The rows below come in pairs that one turn or mirror swaps. Which row does each named row swap with?
The rows were stretched afterwards, more along some directions than others.
Zupe: -1.74; -0.46; +1.53; +1.58; -0.87; -0.15; -0.92; -0.91; +1.99; -0.58; +0.61; -0.10; -1.64; +0.32; +0.71; +0.75; -1.87; +0.37; +0.52
dadab: +2.34; +0.47; -1.33; +1.61; +0.38; -1.75; -0.35; +0.81; -2.15; +0.67; -0.08; +3.27; -0.66; +0.54; +1.64; +0.19; -0.96; -0.62; +2.42
lefa: -0.13; -0.60; +1.15; -1.22; -0.88; +1.02; -3.24; -0.12; +0.61; -1.75; -2.22; -1.15; +0.43; -0.37; -2.26; -1.94; -1.21; -0.58; -0.46
teru: -0.68; -3.05; -0.55; +0.04; +0.31; -0.55; -0.85; +0.92; +0.06; -2.10; -0.75; +0.73; -2.02; -1.17; -2.06; -0.13; -0.52; -0.92; +1.43
Belo: +1.41; -1.24; +1.07; -1.80; +0.65; +0.37; -3.34; +0.56; -1.41; -2.06; -1.06; -0.24; -1.30; -0.55; -2.64; -3.11; -0.67; -0.36; +1.17
favu: -0.11; -3.47; -0.44; +0.76; +0.57; -0.25; -0.06; +1.21; -0.75; -1.15; -0.23; -0.06; -2.18; -1.32; -1.48; -0.15; -0.09; -1.11; +1.00
Vom: +2.42; +0.80; -2.49; +0.98; +0.79; +0.21; -0.63; +1.97; -0.77; +0.71; +1.08; +2.33; +1.19; -0.42; -1.99; -2.10; +0.70; +0.71; +0.37
zovug: -2.34; +1.03; -0.27; -2.47; +0.01; -1.47; +0.28; -1.51; +0.27; -0.18; -0.37; -1.13; -0.37; -0.56; +0.92; +0.65; -0.10; +1.05; +0.66
kar: -0.46; -1.20; +1.35; +1.93; +1.14; +0.55; -0.25; -0.22; -0.64; +0.83; -1.79; +0.52; -1.41; +1.34; +0.85; +0.12; -3.05; -1.93; +0.02
vesuv: +0.09; -0.46; +1.21; +0.46; +0.50; +1.76; +0.94; -0.39; -1.40; +0.29; -0.10; -1.89; +0.20; -1.70; +0.83; +0.05; +1.12; -1.73; -1.81
met: +1.01; -0.45; +1.73; +0.07; +1.06; +0.86; +0.92; +0.73; -0.68; -2.80; -1.30; +0.54; -0.50; +1.63; -1.70; +1.31; +0.98; -0.01; -0.76
kodet: -0.22; +0.33; -1.82; -2.82; -0.51; +0.96; +2.43; -0.57; -0.69; +2.03; -2.98; -1.32; +1.01; -2.37; -0.13; -0.03; +0.67; -0.20; -1.27
Ber: +2.23; -0.16; -1.56; +1.57; -0.62; +0.11; -1.02; +1.32; +0.17; +0.83; +1.45; +1.76; +1.52; -0.38; -1.66; -1.57; +0.39; -0.26; -0.18
borez: +1.20; -1.31; +1.93; +1.32; +0.73; +0.94; -0.46; +0.74; -0.40; -3.10; -0.61; +1.09; -1.07; +1.22; -2.05; +0.84; +0.15; -0.72; -0.17
resop: -2.72; +0.28; -0.26; -1.41; +0.12; -1.32; +0.00; -0.83; +0.68; -0.66; +0.59; -1.44; -0.77; -0.57; +0.86; +0.44; +0.13; +1.22; +0.64
fis: +1.35; -2.17; +1.73; +1.19; +1.65; +1.62; +1.35; +1.61; -2.74; +0.11; +1.66; -2.39; -1.87; -1.14; +0.81; -0.23; +1.18; -1.56; -0.54
Setu: -2.23; +1.69; -1.40; -0.25; +0.53; -0.53; +2.01; -1.12; +2.26; +0.15; -0.11; +0.62; +1.63; +0.93; -0.58; +0.74; -0.60; +0.76; -1.02
Pasem: +0.21; +0.73; +0.59; +1.34; +0.14; +0.00; +1.60; +1.01; -0.32; +2.04; +0.54; -0.88; -0.07; +2.38; +3.11; +0.98; -0.92; +0.37; -0.28
Subi: +1.99; +0.76; -1.28; +0.22; -0.61; -1.03; -1.10; -1.03; -2.20; +0.68; -2.26; +3.74; +0.49; -1.80; -0.04; +0.69; +0.05; -0.65; +1.12
pib: -2.01; -0.45; +1.20; +1.81; -0.06; -0.52; -1.36; -0.72; +1.83; -0.61; +1.30; -0.29; -1.51; +0.55; +0.49; +0.39; -1.86; +0.26; +0.74
pud: +0.49; +0.13; -1.61; -2.22; -0.92; +0.97; +2.95; -0.82; -0.84; +2.13; -3.21; -1.03; +1.16; -2.17; -0.20; +0.43; +0.64; -0.61; -1.41
mav: +2.52; -1.22; +1.73; -0.91; +2.30; +0.30; -1.76; +1.84; -3.00; -2.24; +0.15; +0.41; -2.81; +1.21; -1.26; -2.84; -0.84; -0.48; +1.97
nasat: -0.51; -1.34; +1.15; -1.21; -0.14; +0.43; -4.01; +0.31; +0.27; -2.40; -1.19; -1.26; -0.11; -0.47; -2.54; -2.27; -1.21; -0.74; +0.19
zesin: -0.52; +1.87; -1.60; -2.53; +0.40; -1.11; +1.59; -1.78; -0.85; +0.24; +1.36; -0.14; +0.89; -1.86; +0.81; -1.28; +0.84; -0.63; +0.84
zul: +1.76; -0.84; -1.77; -0.65; +1.66; -0.65; -2.29; +3.45; -2.31; -1.47; -0.99; +1.16; +1.45; +0.34; -2.96; -1.21; +2.28; +1.58; +0.06
Nuv: -1.48; +0.31; +0.59; -0.63; -0.92; +0.77; -0.97; +0.25; +1.88; -0.29; -0.91; -2.67; +2.00; +0.70; -0.41; -0.41; -0.49; +0.56; -1.74
gulob: -0.09; -0.24; +0.10; +2.97; -0.98; +0.44; -1.06; +0.20; +2.41; -0.40; +2.12; +1.46; +0.34; +0.76; -0.85; -0.56; -1.44; -0.75; +0.04
Bevad: +2.05; -0.66; +0.53; -0.73; +2.06; -0.08; -1.99; +2.89; -2.61; -2.24; -2.51; +0.97; -0.08; +1.48; -2.52; -0.11; +1.06; +1.55; +0.12
Fanun: +1.57; -1.23; +1.43; +1.13; +1.77; +2.17; +2.12; +0.19; -2.53; +0.97; +0.68; -2.52; -1.37; -1.08; +1.30; -0.03; +0.98; -1.83; -1.07
Ges: +2.28; -0.85; +0.75; -1.73; +2.31; +0.25; -1.78; +2.04; -2.45; -2.57; +0.42; -0.12; -1.84; +0.31; -2.26; -3.42; +0.16; +0.32; +1.66
Vitis: -0.40; -0.78; +0.42; +2.62; -0.80; +0.46; -1.42; +0.26; +2.40; -1.12; +1.89; +1.02; +0.41; +0.68; -1.50; -0.64; -1.65; -1.01; -0.20
guzo: -0.02; +0.08; -2.01; -2.65; -1.13; +0.36; +2.54; -0.21; -0.49; +1.31; -2.42; -1.00; +1.54; -2.18; -0.37; +0.27; +1.41; -0.39; -1.32
vod: -0.65; -2.64; -0.86; -0.06; -0.30; -0.03; -0.50; +0.53; +0.47; -1.49; -1.83; +1.16; -2.32; -1.57; -2.03; -0.50; -0.87; -0.78; +1.04
siz: +1.78; -2.46; +1.04; +0.83; +0.98; +1.39; +1.74; +1.68; -1.91; -0.92; +0.31; -0.48; -3.19; -0.67; +0.22; -0.33; +0.58; -0.99; +0.26
Tadev: -2.11; -1.63; -1.71; -0.24; -0.65; -1.08; -0.97; -0.48; +1.69; -1.26; -1.96; +1.44; -0.76; -1.18; -2.30; +0.33; -0.85; +0.01; +0.66
vozop: -0.37; +1.08; +0.59; +0.59; +0.20; -0.05; +2.46; +0.24; -0.53; +2.37; +0.12; -1.19; -0.26; +1.95; +3.64; +1.52; -1.17; +0.34; -0.50
tari: +1.35; +0.10; +0.57; -0.41; -0.50; +0.78; +2.29; -0.60; -0.40; -1.38; -0.71; +0.19; +1.19; -0.36; -1.13; +1.43; +1.19; -1.52; -0.97
riro: +0.11; +1.55; -1.09; -2.54; +0.21; -1.27; +1.01; -1.90; -1.35; -0.09; +0.67; +0.27; -0.09; -2.21; +1.13; -1.35; +0.33; -0.70; +1.60
gav: +1.77; -0.28; -0.94; +0.73; -0.17; -1.90; -0.66; +0.84; -2.76; +0.79; -1.11; +3.10; -0.98; -0.08; +1.77; +1.07; -0.09; -0.45; +1.94
Sas: +0.24; -0.70; +1.95; +1.77; +1.40; +0.82; -0.62; +0.17; -0.75; +0.45; -1.35; +0.29; -2.01; +1.50; +0.92; -0.40; -3.17; -1.26; +0.12
fuba: +1.94; -0.15; -2.29; -0.18; -0.06; -0.13; -1.87; +2.37; -0.92; -0.29; -0.43; +2.12; +1.87; -0.63; -2.85; -1.64; +1.67; +0.59; -0.26
seno: -0.93; -0.02; -2.18; -2.67; -0.55; +0.63; +2.44; -0.38; -0.31; +1.73; -3.39; -1.27; +0.37; -2.17; +0.08; -0.23; +0.42; -0.20; -1.08
nivi: -1.98; +1.14; -1.29; -0.11; +0.97; -0.08; +2.54; -0.64; +1.58; +1.00; -0.85; +0.66; +1.18; +1.33; -0.82; +0.81; -0.51; +0.85; -1.27
Tef: +0.46; -3.22; +0.21; +0.54; +0.00; -0.09; -0.43; +1.25; -1.18; -1.08; -0.72; +0.55; -2.91; -1.46; -0.83; -0.19; -0.44; -1.28; +1.28
Bibep: -1.37; +0.71; -1.16; -3.31; +0.36; -1.94; +0.46; -1.20; -0.88; -0.21; +0.10; -1.17; +0.14; -1.28; +0.77; -0.57; +0.96; +0.59; +1.14
Boto: +0.00; +0.51; +0.41; -0.23; +0.62; +1.53; +2.06; -0.33; -1.28; +1.12; -0.14; -2.32; +1.05; -1.18; +1.33; +0.46; +1.47; -0.86; -2.05
disan: -0.79; -0.40; -1.31; -1.88; -0.22; +0.56; +0.28; -0.08; -0.62; +1.86; -4.14; -1.18; +0.17; -1.17; -0.12; -0.35; -0.73; -0.01; -1.00
Lato: +1.67; +0.06; -0.79; +1.28; +0.57; -1.21; +1.43; +1.12; -2.15; +1.84; -0.49; +1.92; -0.47; +1.52; +2.42; +1.00; -0.13; -0.31; +1.50
mib: -0.05; +0.86; -1.33; -0.09; -0.58; -0.69; -1.25; -1.54; -0.56; -0.15; -0.99; +1.77; +1.83; -2.95; -0.81; +0.37; +0.74; -0.86; -0.07
farak: +0.84; +0.11; -0.95; -1.43; -0.99; +1.30; +3.35; -0.41; -0.17; +0.05; -0.94; -0.81; +1.03; -1.89; -0.04; +0.11; +1.63; -1.21; -1.55
fof: -0.86; +0.89; +0.72; -0.53; -0.69; +0.67; -1.23; -0.18; +1.57; -0.11; -1.52; -1.90; +2.04; +1.21; -0.54; -0.35; -1.03; +0.37; -1.46
folak: +1.81; -0.57; -1.46; +1.97; +0.32; +0.73; -0.77; +1.80; +0.08; +0.66; +1.19; +2.10; +0.94; -0.17; -2.16; -1.98; +0.44; -0.36; +0.13
vut: +2.29; -0.21; -0.35; +1.52; +0.23; -1.64; +0.67; +1.33; -2.29; +1.65; +0.40; +1.55; -0.89; +1.52; +2.72; +1.06; -0.42; -0.12; +1.54
filop: +1.44; -0.50; +0.51; +0.21; +0.61; +1.19; +1.79; -0.18; -0.06; -2.06; -0.45; +0.01; +0.51; +0.51; -2.10; +0.82; +1.33; -0.98; -0.98

Swapped with Ges: riro
Swapped with dadab: Vom
Swapped with Tadev: disan

